In the data rows, zero lies at 4.5, halfway between 4 and 5.
Here are some numbered points:
[5 7 9 4 3 2 4 7 4 5 4 7 4 7 6 6 2 7 4 4 1 1 5 3 3 4 9 5 5 5 3 6 5 5 4 3 2
 3 3 5 2 5 3 3 5 3 4 4 3 4 4 3 3 7 4 2 2 4 5 5 5 9 7] 0
[2 7 4 4 5 3 5 4 4 6 7 3 7 9 5 7 5 2 3 4 2 5 5 5 2 0 0 6 2 4 4 9 3 5 3 4 5
 4 9 1 5 6 4 4 6 7 2 2 4 4 8 3 7 3 4 4 9 4 2 6 5 3 0] 1
[4 4 4 6 3 2 7 5 9 4 3 3 3 3 6 2 4 3 3 1 3 3 5 4 4 4 7 5 7 3 5 3 4 4 7 3 4
 4 6 3 5 7 3 4 5 4 5 7 2 9 4 2 5 2 4 4 3 5 8 1 5 5 2] 2
[6 3 5 3 1 7 3 6 4 4 5 5 5 5 1 4 5 5 6 6 7 5 3 0 6 5 7 4 5 5 6 5 3 4 4 5 6
 5 5 6 5 4 6 4 3 6 4 3 2 5 7 4 3 5 6 3 4 6 5 6 4 7 5] 3
[1 6 1 9 6 4 1 2 7 8 2 9 4 5 3 2 6 2 5 8 0 4 2 6 5 4 4 4 5 3 5 7 3 5 6 3 1
 9 9 2 6 9 0 2 7 6 5 5 0 2 3 1 5 7 4 5 4 2 1 4 6 4 7] 4
[4 1 1 3 9 5 4 1 5 2 6 3 4 4 6 4 7 3 5 6 8 7 4 5 7 4 5 4 5 5 6 5 5 5 3 9 8
 6 4 5 7 1 7 7 6 6 8 7 7 4 4 5 7 4 5 6 3 6 5 5 3 1 1] 5
[4 5 3 7 5 3 2 4 6 6 4 8 7 4 4 4 4 3 4 7 3 5 2 5 4 4 3 4 5 5 6 7 3 3 7 3 1
 7 7 4 8 6 0 2 7 4 4 4 2 3 2 3 4 5 4 5 4 7 2 4 5 4 7] 6
[6 3 6 3 3 6 5 5 6 4 6 1 6 3 4 5 4 6 4 6 6 7 6 3 7 5 7 5 5 5 5 5 3 5 3 6 7
 4 6 5 5 4 4 4 4 6 4 6 5 4 6 4 4 4 4 5 2 5 6 4 4 5 5] 7
[6 2 3 5 5 5 4 3 4 4 5 4 5 5 4 4 6 3 4 5 7 7 5 4 4 4 4 3 5 5 4 6 5 4 4 7 6
 5 4 4 6 4 6 4 5 5 5 5 4 3 3 5 6 4 4 5 4 4 4 4 3 2 6] 8
[5 4 7 4 5 1 8 6 5 2 3 4 4 5 7 4 3 4 3 4 3 3 5 6 5 2 6 5 4 4 6 4 4 4 3 3 2
 6 6 3 4 4 1 3 6 3 4 6 3 5 6 5 5 5 4 3 2 4 6 5 5 7 5] 9
[4 6 4 4 6 3 3 3 3 7 6 5 5 7 3 5 5 4 3 4 5 7 5 7 3 5 3 5 3 5 2 6 4 4 4 4 5
 3 5 6 6 5 8 5 4 3 6 5 6 3 6 5 6 5 5 5 5 5 2 4 4 3 5] 10
[5 1 6 5 4 6 5 4 6 4 4 3 6 3 4 5 5 7 9 7 6 7 5 3 9 4 5 5 2 5 8 6 6 6 1 5 7
 4 6 5 4 6 3 7 3 4 5 3 7 3 6 5 3 8 7 3 5 7 4 7 5 8 7] 11
Which three points above are nearest to each new point by angle? Their numbers follow each, nearest first.
[4 4 4 5 6 3 5 3 4 4 5 5 4 7 6 5 5 2 5 4 4 5 5 5 5 2 1 5 4 5 6 6 4 5 4 5 6
 4 5 5 4 5 6 4 4 7 5 4 5 3 5 4 7 5 5 4 7 5 3 5 3 5 2] 1 10 5
[4 6 4 6 9 2 7 2 6 4 3 7 3 7 7 5 4 0 5 6 2 2 3 7 1 0 4 4 5 6 5 6 5 5 9 4 2
 8 5 1 4 5 3 3 8 6 4 6 3 3 3 5 7 4 4 2 4 3 5 7 5 5 4] 4 9 6
[3 1 3 2 6 6 2 4 1 5 4 9 4 4 2 4 7 4 4 4 8 9 2 7 7 5 5 2 5 4 7 4 5 3 1 7 4
 6 4 8 8 4 5 7 3 3 6 5 6 1 3 6 7 7 6 6 3 5 5 6 3 4 5] 5 8 10
[4 5 2 3 5 5 5 4 5 3 5 4 6 4 3 5 5 2 5 5 6 4 5 5 5 5 5 5 7 4 8 5 3 6 3 6 6
 5 7 5 5 7 4 3 5 7 3 3 6 4 7 5 5 3 4 6 5 4 5 8 5 4 4] 1 7 5
[4 5 5 6 2 6 5 6 6 5 5 4 6 6 3 3 4 4 5 3 3 3 5 2 5 4 5 5 4 4 4 3 3 4 5 3 6
 4 4 4 4 4 5 5 5 6 3 4 3 7 4 3 4 3 3 5 4 4 5 4 5 3 2] 2 3 1
[5 5 4 5 5 6 4 3 4 5 3 2 3 3 4 5 6 8 6 2 6 3 5 7 3 5 1 6 4 5 2 4 7 4 6 4 5
 3 2 4 5 6 8 6 4 4 5 4 5 5 4 6 3 2 5 4 6 5 3 4 4 3 5] 10 8 5
[5 7 4 4 3 5 4 3 4 5 5 5 6 4 3 6 4 5 5 3 4 3 6 3 4 4 4 4 5 3 5 6 4 5 5 5 6
 4 5 4 5 7 4 3 5 5 3 3 4 5 4 3 3 4 4 4 7 4 4 5 3 4 6] 1 6 4
[5 5 4 4 5 5 4 4 3 4 4 3 4 3 5 5 5 5 5 4 5 4 4 5 4 6 3 5 4 5 3 4 6 5 6 4 5
 4 2 4 4 5 6 5 3 4 5 4 5 6 4 5 3 3 4 4 5 5 4 5 4 3 5] 10 8 5
[4 5 9 1 0 5 9 9 4 0 4 1 0 5 8 1 4 6 5 4 5 0 3 3 4 8 1 8 5 7 5 0 6 3 1 1 1
 5 0 8 0 0 4 3 2 6 5 1 0 9 7 8 2 4 6 2 2 3 5 2 5 9 2] 9 0 3
[2 1 4 2 4 5 2 6 1 5 3 9 5 4 5 5 7 3 4 5 8 8 2 7 7 5 3 2 4 4 7 3 5 4 5 6 3
 7 4 7 7 4 5 6 4 3 5 5 6 1 3 7 7 7 7 5 3 5 6 6 3 4 5] 5 8 10
[3 1 3 2 4 4 2 5 2 5 6 9 5 5 4 4 6 4 4 5 7 8 2 6 6 4 4 2 5 4 7 5 4 4 6 6 4
 6 5 7 7 5 5 7 4 3 6 4 6 2 4 7 7 7 6 6 4 5 5 6 4 4 2] 5 8 10
[7 4 2 6 4 5 2 4 6 3 3 4 3 3 2 3 7 7 6 2 5 6 5 5 6 9 6 4 6 3 2 1 6 7 6 6 7
 0 1 6 4 5 7 5 2 3 6 6 8 5 1 3 3 4 4 6 5 6 4 4 4 5 5] 5 8 7
[2 3 3 2 5 5 3 4 3 5 4 8 6 4 5 4 6 4 3 4 7 7 3 7 6 5 2 3 5 5 6 5 4 5 6 6 3
 5 4 7 7 5 5 6 4 4 6 4 5 3 4 6 6 6 6 7 4 5 5 6 4 4 5] 5 10 8
[2 7 7 5 4 3 6 6 4 5 6 6 6 8 6 5 3 2 4 2 2 3 5 5 2 3 3 6 4 4 4 5 2 4 4 3 3
 5 5 4 5 5 4 3 5 4 4 4 3 5 5 4 7 4 4 5 5 3 4 3 4 3 2] 1 9 0
[7 5 3 5 5 5 4 4 4 5 3 3 3 3 5 5 5 5 5 3 4 3 5 6 4 5 2 5 5 4 3 4 6 3 5 5 5
 3 3 4 4 5 8 5 5 4 5 4 5 6 4 6 3 3 5 6 6 5 4 5 5 4 4] 10 5 8
[4 6 3 6 6 4 3 3 5 6 6 6 6 7 6 5 5 3 5 5 2 5 4 5 5 3 6 5 6 4 4 6 3 7 6 3 6
 4 6 3 5 6 5 5 4 4 3 5 8 3 4 2 5 5 3 5 6 5 3 6 5 6 3] 1 4 10
[3 7 8 6 3 1 5 3 2 9 3 4 4 2 7 8 2 4 1 0 5 4 6 3 3 0 3 5 3 4 3 7 4 1 5 3 3
 1 6 3 6 9 5 5 5 2 5 4 1 8 7 6 5 3 5 2 6 6 6 0 3 1 6] 2 1 10
[5 3 3 4 5 4 5 4 4 4 4 4 5 4 6 4 5 4 5 5 6 6 4 5 5 4 4 4 5 5 5 5 4 5 4 5 6
 5 4 5 4 4 5 6 4 5 5 5 5 4 5 5 5 4 4 5 5 5 5 5 4 3 3] 5 8 7
[6 5 2 4 5 5 3 3 4 5 3 2 3 3 5 3 4 6 4 3 5 4 5 7 2 6 0 4 4 5 1 5 5 4 6 4 5
 1 2 5 4 6 8 5 6 4 5 3 7 6 4 6 2 2 5 4 6 6 4 4 3 3 5] 10 8 5
[5 4 4 4 5 7 6 5 6 4 4 1 6 5 3 5 2 6 6 7 5 2 5 3 4 6 3 6 4 7 4 6 6 3 3 4 5
 6 5 3 2 4 2 5 6 7 4 2 4 4 4 4 1 4 4 4 5 4 4 6 6 4 6] 11 7 3
[5 5 3 5 5 5 4 6 5 5 3 3 3 2 5 5 5 5 5 3 4 3 4 6 3 6 1 5 4 4 3 3 7 4 7 5 4
 3 2 4 4 5 8 7 4 5 6 4 6 5 3 6 3 4 5 4 6 6 4 4 2 3 5] 10 5 8
[6 5 4 5 4 6 4 4 4 4 5 2 4 2 4 3 6 5 5 2 5 5 4 5 2 6 2 5 4 4 3 4 6 4 6 4 5
 3 2 5 5 4 7 5 4 4 5 4 5 5 7 5 2 3 4 3 6 5 1 4 4 3 4] 10 8 5
[2 4 5 5 5 5 5 6 5 5 4 8 5 5 7 4 4 5 6 6 5 3 5 3 7 5 2 4 5 6 8 4 5 2 0 4 4
 4 6 6 5 6 1 4 4 4 5 5 4 5 5 2 6 7 7 5 5 5 3 5 4 6 5] 11 6 4
